Here are some points, one per row:
[ -6  -9 -25 -27 -20  25 -33  23  -1  19  17  27  23 -16  32 -15  -2  -5 -18 -28 -14   0 -29   1   1  23   1  34  15 -21  31   7  -5  20  20 -29  36 -27 -23 -22 -30  33]
[  8 -15  11   9 -23  17  15 -34  29 -29 -23  -7 -33  25 -23  -9  23 -11  -8  31 -37   8  29 -20  21 -12  -8 -16 -32  -9 -22  -7  17  24 -22  33 -35 -29  35  25  32  41]
[-38 -54 -20 -30  10  37 -36  28 -37 -32  24  33  32  51  27 -20   3 -16 -31 -33 -14  25 -28 -14   1 -25 -10  12  -8  21  34  -8  26 -33  12 -18 -26  14 -25 -31  31  -8]
[ 22  19 -11 -10 -36 -42 -22  30  20  22  23  32   9 -24  22 -13  13  15 -17 -28 -17 -20 -35  19 -33  31  19  30  28 -31  34  12  -1  15  28 -14  34 -12 -14 -15 -27  16]
[ 13  32 -11  32 -12 -36  31  13  30  27  28 -36  -8 -17 -29 -29 -10  26 -30  13  -4 -20  22  26  -2  14  25 -26  17 -28 -23 -26 -22  26 -19   8  21 -15 -14  23 -21   4]
[ -7   6   5  -4  -5 -17   2   1 -13  19   8  -9  25 -17   1   4 -30  27   7 -36  47 -19 -25   6 -31  29  20   3  28  -7   4  19 -20   4  24 -40  35  -2 -29  -7 -22  -7]
[ 26 -22 -25 -14 -29  34 -27  -3  33   4  -4  34 -41  -3  23   5  29   6  25 -19 -22 -18 -25 -34   6  33 -39   1 -31 -23  22  33  26  39  29 -22   6 -29   2 -30 -17  22]
[ -3  22 -11  -5   1 -17 -18  26 -21  35  18   8  36 -33  35   3 -24   8  14 -27  29  -2 -33  17 -25   0   7   9  24   0   2  25 -23 -22  10 -30  33  22 -33 -27 -26 -35]
[ -5   5  22  38   8  -2  34  -7  -2 -12   4 -32  -2   9 -34  -4 -20   1 -14  34   8  34  28  22  36 -41  38  -5 -15   8  -3 -37  12  -8 -18  26 -33  38  28  22  43 -21]
[ 11 -36  28 -42  20  23 -27 -38  -5 -43 -30  28   3  28  18  41  18 -33  31 -10 -10  14  -6 -17  22 -27 -18  20 -37  31   4  16  30 -22  16  31 -13  11  27 -33  27 -12]
[-21  -5  15  38  26  19  26 -14 -17 -33 -26 -43 -22  40 -36   6  -3 -20   2  33 -26  34  33  -2  36 -21   5  -2 -40  29 -17 -28  37  -4 -38  34 -21  19  29  27  28 -14]
[-27 -12  -9  20  27  24  10  21 -16 -24  39   0  43  35 -11 -38 -37 -47 -31   4   0  23   0  36 -10 -26  28  22  18  23  22 -26  13 -38 -28 -39 -45  33 -28  11  21  -9]
[ 23  22 -12  11 -33 -28   4   4  29  26  14 -17 -18 -21 -28 -25  -3  27 -31   1 -17 -33  12  26  23  21  27 -13   3 -19 -10 -36 -26  27 -36 -20  12  -5 -24  35 -28  16]
[ 21 -19 -18  20 -33  10  17 -19  17  -7 -12  16 -24  -8  20  -5  32   3  -5   5 -33 -36   2  -2  24  32 -18   6 -39 -34   5  23  32  26  15  -9 -13 -31  -1 -35  10  30]
[ -5 -13  -3 -30  30  21 -20  -7 -35 -31  -8  20  30  38  23  11   9 -42  37 -19  16  23 -23 -47 -25 -27 -26  17   8  27  29  33  25 -25  30   9  -5  26  11 -17  27 -17]
[-36 -31  33 -13  34  49 -27 -31 -40 -31 -36  25   9  23  20  33  11 -31  37   2  14  18  -5 -24  -9 -28 -24   7 -26  33  10  16  17 -19  30  25  -8   6  31 -23  31 -30]
[ 32  -9  46 -17   3 -18 -15 -28   4  35 -32   7 -17 -18  30  30  24  42  26 -16  -5 -26  -4 -38  -4  32 -48 -23  -6 -21 -39  26 -27  38  45  25  34 -22  38   1 -24  14]
[ 11 -35  32 -10  14  31 -22 -24  -9 -18 -21  23 -18  27   9  31  30 -25  40  15 -23  14  36 -32  35 -22 -27 -28 -23  29 -25   6  29  16   3  31 -21  -1  17 -16  36  19]
[  9  -3  26 -27   4 -10 -19 -32 -21   2 -26  18  -9  21  18  36  21 -26  28  -9   4   7   8 -32  23  -5 -28 -10 -50   8  -8  18  28   9  27  38 -26 -24  30 -27  37  28]
[  1  27   4 -14  19 -26 -20 -13 -33  25 -17  -5  36 -11 -20  32 -42  20  31  -9  26 -22 -11 -13 -30   5 -24  -9  38  12 -38  46 -38  -8  32  28  25  22  34 -16  -4 -36]
[-11 -14 -16  21  -1  36  23  -2  31 -27   9  -1 -29  30  -7 -47  40 -23 -37  34 -26  25  30  26  32 -16  31   6 -25  -2   0 -31  16   4 -18  -1 -22 -10  -5  26  30  35]
[-46  35 -33   1  32 -22 -23  24 -38  14  17 -17  25 -30 -20   3 -19  14 -18 -28  22   6 -23  29 -32  -6  17   8  25  -2  29 -23  -5 -26 -20 -29  -7  34 -28  11 -27 -33]
[ 29   5  28  30 -23 -34  43 -34  36  36 -36 -25 -34 -21 -35  34   0  19  17  41  19 -25  36 -12  -6  14  -1 -36  15 -13 -17  14 -24  20   7  22  32 -22  32  39 -16   2]
[-34   7 -25 -34  14 -23 -23  33 -37  23  33  13  13 -30  30   2 -14 -10  -5 -20  29 -14 -15  -7 -28  -7  -7  17  28  32  20  30 -31 -31  27 -11  18  28 -23 -37 -44 -34]
[ -3  -1 -24  15  -1  14  15  22  29 -17  28  -8  -2 -20 -16 -24  17  14 -22  19 -24 -21 -10  32  24  33  18  22   7 -31  24 -14   8  24 -32 -32 -21 -36 -40  43   2  29]
[ 12  39  13  26  -1 -36  23 -10  16  26   7 -24 -17 -25 -35   1 -27  30 -29  29   4 -21  27  29 -13  11  27 -32  30 -34 -27 -21 -29  27 -41 -10  15 -14  -1  13 -21  10]
[ -7   5 -24  42   7  12  32  38  25 -17  36 -24   4  -5 -28 -36 -19  19 -32  12  -2  21  23  22  10 -16  23 -16   6   5  -7 -23 -14  -5 -31   4  -7  31  -8  24  -2 -21]
[ 24  42   1   5 -30 -35  13   3  21  37   8  -8 -17 -22 -13 -15  -1  20 -19  15 -19 -23  21  37  36  30  32 -29  15 -25 -12 -32 -27  26 -31   3   0  -9  -5  21 -38  22]
[-44  31  38  30  30 -18  39   8 -19  -7   6 -28  32   5 -30   4 -32  -5  -7  13  26  28   9  24 -19 -31  32 -19  42  32 -19 -39 -36 -39 -48  32  13  23  21  32  17 -22]
[-16 -17  13 -23  28   6 -31 -14 -22 -19 -28   9  10  34  21  17  -3 -31  32  -2  19  26 -10 -27  -2 -29 -40  10 -15  29  13  25  38 -29  23  21 -24  13  36 -27  34 -27]
[-32  25 -29 -35  30  -5 -32  33 -33   9  26   9  21   1  30 -18  -6 -37 -30 -30  -2  38 -34  -9 -14 -13 -10  36  -4  38  18   9  24 -28  22 -23 -23   9 -18 -28  18 -21]
[ 13 -43  23  -5 -17  13   3 -28  18 -24 -25  11 -32  19  20  11  24 -19  20  15 -27   7  35 -40  35 -11 -22 -20 -34   8 -30  14  12  27  13  34 -10 -29  27  -4  25  28]
[ 30 -20 -13  20 -30  17  18  -7  41  -5  -4  13 -34  -5  14 -26  26  21 -30 -16 -37 -22 -23   1  21  34   3  21  -9 -34  37  -2  26  23  -6 -29 -32 -26 -42  16  -5  13]
[ 16  33  -4  18 -24 -27  32  34  15  30  40 -33  -7 -31 -21 -25 -15  28 -27  13 -12  -4  22  29  -5  34  17 -10   2 -32   3 -17 -31  16 -19 -21  16  -2 -17  33 -25  21]
[  4  32 -33 -38  -9 -29 -34  34 -16  29  25  31  28 -35  38  -4 -30  10   3 -11  20 -12 -23   1 -34   5  12   0  21   7  11   6 -18 -37  15 -13  33  25 -21 -18 -20 -28]
[ 27  -5 -40  20 -33  -5  -5  12  15  25  14  14 -28 -28  20 -14  20  33 -19 -39 -28 -35 -43  19 -13  13  21  41   7 -12  33  -3  -3  15 -11 -29   6 -27 -24   4 -34  38]
[ 20  25 -18 -30 -33 -34 -40  22 -13  27  15  29  24 -26  34   5 -13   7   9 -25  29 -15 -14  -3 -31  10 -24   1  23 -10   2  26 -34 -18  31 -29  27  11 -15 -11 -29 -22]
[ 26 -16  35  23 -20   4  30 -29  24   0 -40 -40 -33 -24 -38  19  10  24  23  39  10 -32  27   9  -7  20   5 -42   9 -23 -21   5 -42  37 -10  14  30  -9  25  32 -26  -2]
[-34 -30  35  21  37  38  22 -11   6 -18 -13 -32   1  28 -31   9  -5 -15   7  30  23  30  29 -16  22 -36  -9 -23 -35  23 -39 -31  29 -16 -32  28 -34  30  29  22  23 -17]
[-29  -7   7 -39  37   8 -24 -18 -25 -37 -15  32  14  32  13  22   3 -21  32  -3  12  33  -1 -41 -17 -24 -42  11 -10  26   5  27  13 -24  24  10  -8  24  39 -29  33 -32]
[ 35 -18   5  33 -38  10  24 -29  33 -27 -36 -24 -32   9 -26  13   8  20   6  27 -10 -24  28  -6  23  31   9 -25 -23 -28 -37 -12 -12  22 -31  21 -12 -12  24  27  13  27]
[-17  11  -2  -1  16   0   2   7 -24  -7  20  -5  26  19   6  -7 -32 -31   5 -14  21  34 -28  -6 -36 -40 -13  24  20  47  23  -5   3 -34  17 -29  13  21 -37 -35 -23 -18]
There is one direction along which these points spread out most. Take the direction at right angles to it along which they spread out most. Go by this last direction. How many in every 100 of the points above lie lower along it than each point below? Round to a whole number. More than half of the points above lie lower than the first one.
[ 23  22 -12  11 -33 -28   4   4  29  26  14 -17 -18 -21 -28 -25  -3  27 -31   1 -17 -33  12  26  23  21  27 -13   3 -19 -10 -36 -26  27 -36 -20  12  -5 -24  35 -28  16] -> 55
[ 20  25 -18 -30 -33 -34 -40  22 -13  27  15  29  24 -26  34   5 -13   7   9 -25  29 -15 -14  -3 -31  10 -24   1  23 -10   2  26 -34 -18  31 -29  27  11 -15 -11 -29 -22] -> 90
[ 12  39  13  26  -1 -36  23 -10  16  26   7 -24 -17 -25 -35   1 -27  30 -29  29   4 -21  27  29 -13  11  27 -32  30 -34 -27 -21 -29  27 -41 -10  15 -14  -1  13 -21  10] -> 36
[-44  31  38  30  30 -18  39   8 -19  -7   6 -28  32   5 -30   4 -32  -5  -7  13  26  28   9  24 -19 -31  32 -19  42  32 -19 -39 -36 -39 -48  32  13  23  21  32  17 -22] -> 50
[ 11 -36  28 -42  20  23 -27 -38  -5 -43 -30  28   3  28  18  41  18 -33  31 -10 -10  14  -6 -17  22 -27 -18  20 -37  31   4  16  30 -22  16  31 -13  11  27 -33  27 -12] -> 29
[-27 -12  -9  20  27  24  10  21 -16 -24  39   0  43  35 -11 -38 -37 -47 -31   4   0  23   0  36 -10 -26  28  22  18  23  22 -26  13 -38 -28 -39 -45  33 -28  11  21  -9] -> 64
[ 11 -35  32 -10  14  31 -22 -24  -9 -18 -21  23 -18  27   9  31  30 -25  40  15 -23  14  36 -32  35 -22 -27 -28 -23  29 -25   6  29  16   3  31 -21  -1  17 -16  36  19] -> 12
[ 26 -16  35  23 -20   4  30 -29  24   0 -40 -40 -33 -24 -38  19  10  24  23  39  10 -32  27   9  -7  20   5 -42   9 -23 -21   5 -42  37 -10  14  30  -9  25  32 -26  -2] -> 17
[ -6  -9 -25 -27 -20  25 -33  23  -1  19  17  27  23 -16  32 -15  -2  -5 -18 -28 -14   0 -29   1   1  23   1  34  15 -21  31   7  -5  20  20 -29  36 -27 -23 -22 -30  33] -> 76
[ -3  -1 -24  15  -1  14  15  22  29 -17  28  -8  -2 -20 -16 -24  17  14 -22  19 -24 -21 -10  32  24  33  18  22   7 -31  24 -14   8  24 -32 -32 -21 -36 -40  43   2  29] -> 48
[ 16  33  -4  18 -24 -27  32  34  15  30  40 -33  -7 -31 -21 -25 -15  28 -27  13 -12  -4  22  29  -5  34  17 -10   2 -32   3 -17 -31  16 -19 -21  16  -2 -17  33 -25  21] -> 62
[-11 -14 -16  21  -1  36  23  -2  31 -27   9  -1 -29  30  -7 -47  40 -23 -37  34 -26  25  30  26  32 -16  31   6 -25  -2   0 -31  16   4 -18  -1 -22 -10  -5  26  30  35] -> 14
